Rotation paths and how fast each direction turns (degrees a step):
Each turn is a multiple of 5 degrees from 10 to 175, or 0.
path 1
[ 38   7   8  -7  17  -7 -17  -8  -3  -5  -8  -3  24   1 -23   8]
[ 35  -7  17  -3  12 -14  -5  -8  -2  -1  -8  -5  19  10 -32   8]
[ 43   4   9  -4  10  -2  -9  -9  -3  11  -2   5  10   7 -31   6]
[ 38   6   4  -6  17  -1 -16  -8  -2  -5  -9   2  22  -2 -27   6]
[ 32  -9  16  -2  15  -9  -6  -6  -1  -2 -12  -3  19   5 -35   5]
[ 39  -1  11  -2  10   0  -8  -8  -1  12  -5   6   7   4 -36   3]
[ 36   6   4  -4  17   3 -16  -9   0  -2 -11   5  18  -8 -32   4]
[ 28  -9  17  -2  14  -7  -7  -7   1  -4 -15  -3  19  -3 -38   3]
[ 34  -2  15   0  10  -1  -6  -9  -1  12  -5   6   5  -1 -41   3]
[ 33   7   8  -2  16   5 -16  -9   0   1  -8   7  14 -13 -36   2]
[ 26  -5  17   1  16  -5  -9  -7   2  -6 -13  -3  17 -11 -40   2]
Speeds:
[  5  -3  -3  -6  -2  -1   7 -12  -5   9  -2 -10   6  -9   3 -10]
0
[  0  10  -9  -3   6   6 -10  -1   0 -10  -3   1   8 -10   7   0]
115
path 2
[ 16  -5 -10 -24   7   1  -2 -18   5  -4  28  21 -21 -10  -7  -3]
[  5 -20 -12 -20   6   9 -10   8 -14  -8  17  21 -24  -4  15 -16]
[ 10 -24 -11   3   7  15   3   4  13 -25  26  16 -14   8  16   3]
[ 21 -11  -7 -19   5   2  -1 -21  14  -9  29  17 -17  -4  -4   3]
[  4 -14 -10 -28   5   6  -4  -1 -12  -4  16  24 -27  -4   8 -14]
[  3 -18 -15   1  11  15   0  12   3 -24  28  19 -15   1  16  -4]
[ 26 -19  -7 -10   5   5  -6 -16  18 -15  30  13 -12  -4   1   2]
[  9 -17  -5 -32   0   5  -3 -10  -4   0  13  23 -28   1   5  -9]
[ -4 -12 -16  -7  10  15   7  11  -4 -19  26  24 -23   3  12  -5]
[ 22 -16 -12  -2  10   6 -10  -7  15 -19  35  12  -9  -7   4   0]
[ 18 -24  -2 -29  -1   3  -9 -13   6  -3  13  19 -24   2   8  -6]
Speeds:
[ -4   6  -7   4   6   0  -4  11 -12  -2   6   0   3 -10   1  -9]
100
[-12  -4  -1   4  -1   7   8  11  -3  -5  -5   3  -5  11   9   2]
115
[-8 -6 -7 -4 -4  2 -2  4  7 10  8 -3  9  9 -8 -9]
0
path 3
[ -9 -16  -7  21   3  14 -25  -1  12 -18  -9  11 -35  16   7  17]
[ 10 -15 -20 -15 -10  -4 -16  -7  -9 -37 -21  -1 -19  -2  12  20]
[ 20 -34  20   6  -6   1 -18  10 -17  -6 -19  -6   2   6  17  27]
[ -2 -27   3   3  16  29 -10  -1  -4 -13  -6   8 -19  35   2  14]
[  7 -18 -21 -19  20   4 -29  -1   2 -22  -8  12 -22  -3  21  10]
[  8 -21  -3  23 -16  -2 -31   7   4  -8 -21  -4 -15  -4  19  26]
[  3 -20  -4  10  -8  14  -1  -7 -19 -32 -22  -2 -10  26  -4  24]
[ 14 -28  12 -23  22   0 -19   5 -21 -20  -7   7 -11   8  16  12]
[  1 -31   6   4  -2  15 -33   9  19   3  -4   6 -22  14  19  16]
[  5 -14 -35   5  -2  19 -12  -9   5 -24 -25   6 -14   9   9  23]
[ 17 -16   1   9   9 -11 -22   5 -32 -22 -23  -2 -10  -5  17  19]
Speeds:
[  5  -1  -3  10   6   5   6   2 -15   4  -8  -5  12   4  -1   2]
95
[ -7   2   2   8  -9   5  -2   3   1   9  -2  -8 -11  13  -4  -4]
130
[ -8   5   7  -1   4   1   5   6   9  -5 -13  -4   7  -3   1 -12]
0
path 4
[  4 -16 -18  -8  18  -6 -12  -3  21 -13   3 -22   8  15 -25  -8]
[-15  -8 -15   8  10  28   3  11  12 -14 -11  -2  21 -15 -15  16]
[  5 -27 -23  -5   1  14   7   5  10  -8 -10  -3  10  34  -3 -11]
[ -9 -10  -6 -11  17  25 -21  12  -4   1  -6  25  10   6 -22  12]
[ -5 -20 -18 -16  -3  -2  -7  30   5 -20 -19  10  -1   5  15 -13]
[ -7 -14   1 -24  28  -4 -19  17  -4  -7   3  -9  -3   6 -26  -2]
[-13   2 -25  -3   8   2 -12  20  26 -23 -12  -9   6 -15   0   1]
[  1 -32  -9  -5  13   3   8   1   6 -16   1 -24  14   9 -23  -5]
[-10   8 -25   5  15  32  -4   9  17  -3  -8   2  15  11 -13  13]
[  2 -40 -15  -6  -9  10  -3   2   4 -15 -13  14  14  13  -5  -7]
[-10  -6  -6 -20  25  21  -6  30 -11   3  -7  10   1  16 -11   5]
Speeds:
[  0  -8   4  -3   2   1  15   6 -10  -2  -2 -11  -1   6   7  -4]
140
[ -2   2   5 -11   3 -12 -10  10  -4  -3   0   2 -10  -6   4  -4]
55
[ 2 13 -9  5  1  3  7 15  6  4 -3  3 -1 -2  7  0]
160
path 5
[  6  21  14   4  -8 -23 -21  22  10  -8  14   1  -9  -2  29  20]
[-13  19  26  14  25  -7  -8  24   1  -8  19 -21  -2   6  14   8]
[-13  10  12  14  -3  -7  20  33 -16  12  24  -6   0  14   6  20]
[  1  12  16   5 -29  -7   4  35   9   7  13  -2 -16  -3  23  14]
[-15  18  30  -6   3   1  -2  27  16  -3  -3 -27 -11  -3  23   4]
[-17  16  20  -9  10 -10  17  26  -6  24   2 -17   9  20  10   6]
[  8  12  11  -6 -20 -13   2  19  -2  33  17  -4   4   6  31   8]
[ -5  18  17 -11  -4  -9 -16   5   4   0  10 -22  -5  -9  43  14]
[-16  24  14  -5  23 -24  -6  16  -8  -1   5 -13   9  16  16  23]
[  7  18  12  15   2 -23  -5  25  -8  20  31   4   9  15  15  11]
[ -3  11  14  16 -11   0  -6  18  -4  -3  32 -13 -13 -10  31  15]
Speeds:
[ 12   0   5   5  -4   2 -11   0  11   2   5   1  -3  -6   5 -11]
115
[ -5   3  11  10 -11  -2  -3  -9   5   2  -2  -5   3  11  -2   7]
0
[ -3   5   2  -7   3  -5  -8   2   9 -14 -14   0  -5  -2   0   4]
100
path 6
[ -9  -4   2  12  -2 -20 -31 -25 -10  11 -15  -8  13  -8  11 -27]
[ -9 -21 -17   5   6 -28 -31 -11  10  13 -18 -10  14 -10  -8  -1]
[ -4   9 -16  17  20 -17 -18  -6  13  12 -14 -28  17 -22   7   8]
[  8   2  -6  -4  -4 -12 -14 -21  -3  15 -20 -29   0 -32  19   8]
[  0  -8   4 -13  -2 -20   0 -14   0  38  -9 -35  10 -12  -3  -3]
[-11   3  -1 -16  13   2 -16  -9  -6  27 -17 -28  28   7  13  -8]
[  8  -8 -18 -29   0  -6 -25   1  11  11 -19 -24  18   6  15  13]
[ 20  13  -5  -7  -2 -16  -5   5  26  16  -4 -36  15   7  18   6]
[ 19  10  11  -4 -19  -6 -11 -13   4  11 -14 -25  10   7  35 -13]
[ 12 -22   9  -4 -22 -17 -15  -5  11  19 -19 -15  14  22   7 -16]
[  3  -7  -1  20   3  -2 -20   7  21   9 -24 -16  29  20   9 -15]
Speeds:
[  8   7 -10   3   4   0  -1   6  10  -9   1  -2  -2  -7   5  12]
80
path 7
[ 16  -9 -24 -27 -17  -1   6 -19  14   0 -18 -18   7  -8   7  16]
[  6   1 -41 -22   6   6  -7 -13   0 -12 -14 -14  10 -12   3  12]
[ -2  15 -32 -16 -16   4   6 -24  -7   2 -15  -9   4 -22  15   9]
[ 24  11 -34 -21 -14   4   4 -25   5   6  -3 -11  10   3   1  11]
[ 13  -4 -27 -27  -6   7   1 -14  18 -10 -13 -20  -3 -16  15  13]
[  1  -3 -36 -21  -5   0  -1 -16  -7  -5 -23 -11  17 -14   0  15]
[  8  22 -38 -15  -6  11   1 -24  -4   0  -3  -9   1 -13  13   4]
[ 20   1 -23 -23 -23   1   8 -25  10   7 -11 -14   5  -5   8  13]
[ 17  -5 -37 -26   5   7  -5 -13  11 -13 -11 -18   7  -7   3  12]
[ -5   5 -32 -19  -8   2   3 -17  -5  -6 -22 -11   6 -25  13  11]
[ 14  18 -37 -15 -11   6   2 -27  -6   7  -5  -7  12  -2   1   8]
Speeds:
[-10  13  -6   7   0   1   0  -4 -15   4   0   6   3  -5   1  -4]
95
path 8
[-10 -25  20  23   2   0  14   5  -7  -7  -3 -12   1 -24 -17   9]
[ 15 -18  -5 -14   6   6   2  -9   3  -3  -3   6 -10 -42 -10 -10]
[ -1 -27  -6 -13  -8 -14  19  -8  16 -20   7 -15  -2 -11  18   8]
[ 17   8   5  17 -21   7  35 -11   2 -10  11  -5  -1 -20   6 -10]
[  2 -13  -9   1  -6   2  17   6 -29 -33   4  18 -10 -11  -1   4]
[ -1 -19   5   7  -3  -7   1 -16  -8 -29   1  -8  24 -10 -22 -15]
[ -5  -7  28 -18  10   0  25   3  -6  -6  -4  -2   4 -29 -10   4]
[  8 -23   4  -9 -13  -2  -3 -17 -16   0  17 -17 -17 -27   1   2]
[  3 -16  -6  21  -8 -21  18   7  15 -15  -8 -11 -12 -28   1   0]
[ 19  -6  -7 -10 -10  14  25 -21   6 -23  -5  14 -12 -11  -7  -9]
[ -9 -20  -6   4   2   7  28  -9 -15 -27  13 -10  12  -2   9  10]
Speeds:
[  2  -1  -5 -10   3  -9  -4  -3  12  -9 -10   5   5   2  -5  -7]
100
[  3  -2  -6 -16   2   5  -4  -3 -10  -2   2   9 -11   1   2   3]
135
path 9
[  1 -12  36  -4 -20 -11 -10  10  -9 -18   1  -7   9  15 -12 -13]
[ -1  -4  22 -31 -22   6   1  -8  -7  12   9 -23  13   7 -17  -3]
[-15 -12  12  -8   2  -8  10   2  -6  15  -2 -41  -8  -5 -12 -19]
[-17 -11  20  -8   3 -23 -22   5 -11  -7   0 -13  -9  15  -7 -24]
[  1  -2  29 -14 -21   3 -31   5 -14  -1   3 -14   8  -2 -15  -1]
[  5 -16  28  -5 -18   2  16   6  -3   3  -3 -32  14  -1 -16  -9]
[-19 -11  11 -24   0 -15   9  -9  -4   6   7 -23   0  21 -13 -22]
[-17   2  14 -14  -2  -8 -30   0 -17  10   5 -26 -13  -6 -10 -12]
[  2 -14  36   7 -13  -6 -15  20 -10  -9  -6 -19  -1  -4 -10 -13]
[  2 -13  30 -25 -17  -3   0  -3   0  -4   5 -14  21  20 -15  -9]
[-14   1   7 -20  -8   0   1 -11  -9  19   5 -39   3  -1 -16 -11]
Speeds:
[  9   0   4   7  -5   3  -9   0   4 -10  -5   0  17   1  -3   4]
85
[  3   4  -2   7  -2   8  -1   3  -3   8  -3 -12  -2 -17  -1   5]
125
path 10
[-20 -28  -7 -13 -12 -16  18  -8 -17  19 -23   5 -10  16   5  -1]
[-12 -16 -21  -9   3 -11   0   4  -1  26 -20   8 -30   7 -27   3]
[-23 -21  -7  -7  12 -17  20 -10 -23   5 -24  14 -18  16   2  -1]
[-12 -28 -23  -5 -15 -20   1   3  -6  29 -20   7 -11   5 -21  -2]
[-16 -17  -7 -12  18  -1  10   1 -22  17 -20  19 -32  12  -8   2]
[-13 -22 -23   4  -6 -33  12  -9 -15  12 -15  15  -6  16 -15   0]
[-14 -31 -13 -10   7   0  -1   9 -23  26 -20  11 -22  -2  -8  -7]
[ -6 -12 -13  -3  -1 -22  15  -9 -23  16  -6  23 -22  25 -15   7]
[-14 -33 -27   8  10 -16  -3   4 -21  13 -21   9 -13  -4  -8 -12]
[ -5 -23  -7 -11 -10  -7   9  -4 -30  28  -5  19 -21  18  -3   3]
[ -5 -17 -30  12  14 -19  -2  -2 -17  11 -10  16 -25   8 -21  -4]
Speeds:
[ -2   8  -3   8  13  -8   5  -6   0 -13   0   4  -4   6  -3   2]
130
[  1   4   0   1  -4   2   0  -8  10  -2  -2 -17 -10   3   8  -2]
10
